In the rows, zero is written as 128.
Where one turn sends some rows of the set: a few examples, then the rows asked
j_529: [119  98 134 150 155 149 122 121  82 123 151 132]
j_117: [131 135  93 107 161 113  90 145 150 128 135 116]
j_596: [172 126 107 133 169 112 122 165  93 121 151 127]
j_574: [131 128 111 113 151 119  93 145 167 107 132 118]
j_430: [130 115 108 113 153 147 104 171 133 119 126 117]
j_572: [122 120 153 155 151 104 131  83 122  97 143 143]
j_333: [120  89 154 154 148 152 124 122 103  99 148 139]
j_141: [121 105 107 121 155 153 100 165 115 128 146 118]
j_494: [135 146 105 113 165  99 105 133 155 122 116 116]
j_907: [179 137 104 128 172  92 120 157 105 125 145 131]
j_167: [122 148 117 141 149  87 115  93 149 101 136 120]
j_511: [128 144 128 136 165  83 131  84 131 113 121 133]
j_770: [175 142 112 139 167  82 130 132  97 118 149 136]
j_769: [117 112 114 131 143 157 106 164 128 101 146 109]
j_571: [124  98 131 128 147 156 105 164 133 108 139 125]
j_404: [119 124 139 156 157 109 127  75  95 119 147 138]
j_944: [114 125 143 162 145 112 131  83 113  95 143 126]
j_775: [122 117 147 158 162 125 142  91  92 112 132 140]
j_618: [131 135 125 130 154  81 107  98 162 100 134 137]
j_660: [129 144 109 130 166  78 109  92 138 123 133 127]
j_675: [123 100 135 141 158 164 132 146  92 117 134 132]
j_312: [170 131 122 148 175  96 140 135  85 117 154 142]
j_245: [123 145 100 118 149 110  94 144 160 101 137 107]
j_35: [113 108 140 157 144 160 129 123  97  98 148 125]
j_143: [172 123 120 145 166 113 138 148  81 119 151 136]

j_907 moves to j_596
j_141 moves to j_529
Where do these go?
j_245 moves to j_769
j_511 moves to j_494
j_618 moves to j_574

Where one turn sends some rows of the set: a few examples, then the rows asked
j_111: [111 119 143 151  72 117 143 156 103 143 132 117 141  96 137 115 104 151
 138 152 116 126 116  84 143 132 151 113 114 138 130]
j_606: [165 108 131 144 126 126 137  92 114 140 138 132 175 147 120 137  95 140
 108 137  75 120 125 105  88  95 147  94 129 111  99]
j_461: [123 132 145  98 161 142 150 120 144 122 165 136 179 116 120 116 159 118
 126 120 125 105 131 118  89 151 152 130 111 101 106]
j_704: [138 150 154 114 122 122 146 106 144 133 156 153 146  85 123 127 154 112
 118 108 123  93 134 100 132 148 117 126 104  97 140]
j_428: [124 129 143 145 119 169 138 152 143 104 105 119 131 107 122 129 142 114
 118 141 111 118 126 102 120  80 151 169  87 114 144]
j_470: [154 138 149 154  98 112 147  62 125 141 132 131 139  89  83 122 103 138
 111 106 118  95 102 116 104 102 153 141 133 127  95]
j_602: [175 151 129 188 107 153 156 108 104 136 133 142 136 141 100 142 108 119
 109 123 101  89 121  97  87 111 118 136 117  94 110]
j_889: [125 113 118 138 152 133 107 119 124 130 138 133 167 125 144 104 150 160
 131 127 104 110 130 102 111  73 111 103 144 132  88]
j_326: [141 171 122 164 113 152 136 136  87 141 150 130 174 142 129 159 114 154
 126 136  90 123 144  85 116 107 115 110 122 137  91]
j_916: [115 115 137 156 126 138 139 113 124 151 127  95 154 151 114  91 111 118
 136 168 101 126 111 106 105 123 188 144  76 115 127]
j_159: [142 186 135 163 107 158 127 129 118 189 151 116 148 152 119 123 140 109
 123 132 122 129 126  97 109 125 116 170 140 115  82]
j_628: [117 135 140 119  87  89 120 108  96 125 151 139 131 145 124 105 143 107
 134 123 111 131 123 129 164 103 153 155 140 103  89]
j_527: [130 160 133 111 113 125 149 111 133 148 157 137 185 121 147 126 153 129
 138 133 134  88 121  96 146 167 151 139  97 106  90]
j_604: [141 130 148 144  96 115 136  60 125 142 134 132 137  88  85 125 102 129
 102 107 121  90 103 122 106 110 153 142 138 130  94]
j_513: [104 113 150 141  66 125 133 162 113 132 123 115 146  89 136 128 108 140
 137 145 124 126 122  76 140 131 160 128 131 118 123]
j_31: [123 127 145 152 116 178 153 168 141 117 115 122 130 115 119 120 132 126
 110 143 114 111 117 109 111  87 134 154  98 116 157]
j_988: [136 176 134 155 109 151 122 128 114 185 147 114 139 158 120 123 145 102
 127 122 120 125 127  99 113 129 109 178 135 118  80]
j_182: [106 111 139 155 123 128 115 110 116 143 125 107 141 142 122  95 118 117
 147 161 107 130 126  91 100 136 192 150  82 109 127]
j_953: [102 120 125 141 113 125 149  96 124 113 134 127 169 151  89 101 157 121
 156 139 126 113 148 123 128 100 140 187 149  90  98]
j_153: [114 107 116 134 148 134 107 115 126 129 139 127 175 120 137 111 157 152
 133 128 109 105 139 101 116  73 107 111 140 138  85]
j_366: [ 86 143 117 136  98 132 120 109 110 114 153 170 144 106 103 128 154 117
 111 134 128 134 141 136 125  99 141 165 157 123 129]

j_628 moves to j_953
j_326 moves to j_606
j_889 moves to j_470
Where do these go?
j_461 moves to j_704
j_428 moves to j_513
j_604 moves to j_988
j_111 moves to j_916

